Here are some numbered points:
[-1.61 -0.25  0.32  1.63 -0.48 -0.61 -1.42 -0.82] 0
[-0.63 -0.56  0.45  0.7   0.15  0.33 -0.62  0.72] 1
[ 1.15  0.63 -0.3  -0.6  -0.37  0.4   0.14 -0.44] 2
[-1.24 -0.03 -0.2   1.46 -0.48 -0.23 -1.23 -0.59] 3
[-1.17 -0.92  1.11  1.74  0.29  0.21 -1.32  1.1 ] 4
[-0.7  -0.02 -1.51  1.94  0.94 -0.23 -0.16 -1.62] 5
[ 1.86  1.43 -1.34 -1.34 -0.93 -0.62  1.28 -1.21] 6
[ 0.49  0.12  0.16 -0.93 -0.74  0.37  0.08  0.18] 7
[-0.74  0.61 -1.74  1.97  0.69 -0.87  0.6  -1.58] 8
[-0.77 -0.11 -0.26  0.83 -0.07 -0.17 -0.23 -0.41] 9
New points follow, each followed by the numbers of its three nearest points above by angle, nearest first.
[-0.09  0.8  -0.62 -1.64  0.1  -0.17  0.74 -0.25] -> 6 2 7
[ 1.75  1.26 -1.23 -1.49 -0.9  -0.35  1.06 -1.04] -> 6 2 7
[ 1.87  1.43 -1.39 -1.48 -1.   -0.61  1.13 -1.24] -> 6 2 7
[-2.32  0.93  1.57  1.14  1.01 -1.69 -1.46 -0.52] -> 0 3 9
[-0.74  0.87 -1.33  0.81  0.18 -1.02  0.36 -1.41] -> 8 5 9
[ 1.32  1.53 -1.36 -0.98 -0.93 -0.98  1.27 -1.29] -> 6 2 7
[-1.1  -0.42 -0.17  0.89  0.78 -0.61 -0.39 -0.46] -> 9 0 5
[ 2.18  0.64 -0.49 -1.08 -0.56  1.19  0.33 -0.22] -> 2 7 6
[-1.52  0.82 -0.58 -0.84 -0.15 -0.71  0.61 -0.61] -> 8 6 9
[ 2.19  1.37 -1.31 -0.9  -0.97 -0.35  1.16 -1.39] -> 6 2 7
[-1.9   1.49  0.3  -1.92 -0.6  -1.61  0.88 -0.3 ] -> 6 7 8
[ 2.28  0.96 -0.9  -1.29 -1.07  0.92  0.47 -0.66] -> 2 6 7
[-0.58  0.59  0.65  0.49  0.66 -1.04 -0.61 -0.51] -> 0 3 9
[ 2.05  1.37 -1.27 -1.34 -1.29 -0.55  1.06 -1.22] -> 6 2 7
[-0.55  0.04 -1.46  1.89  0.61 -0.27 -0.31 -1.56] -> 5 8 9
[-0.97 -0.03  1.47 -1.81 -0.26  0.18  0.56  1.33] -> 7 1 4
[ 2.56 -0.5   0.49 -1.43 -0.68  1.96 -0.2   1.3 ] -> 7 2 6
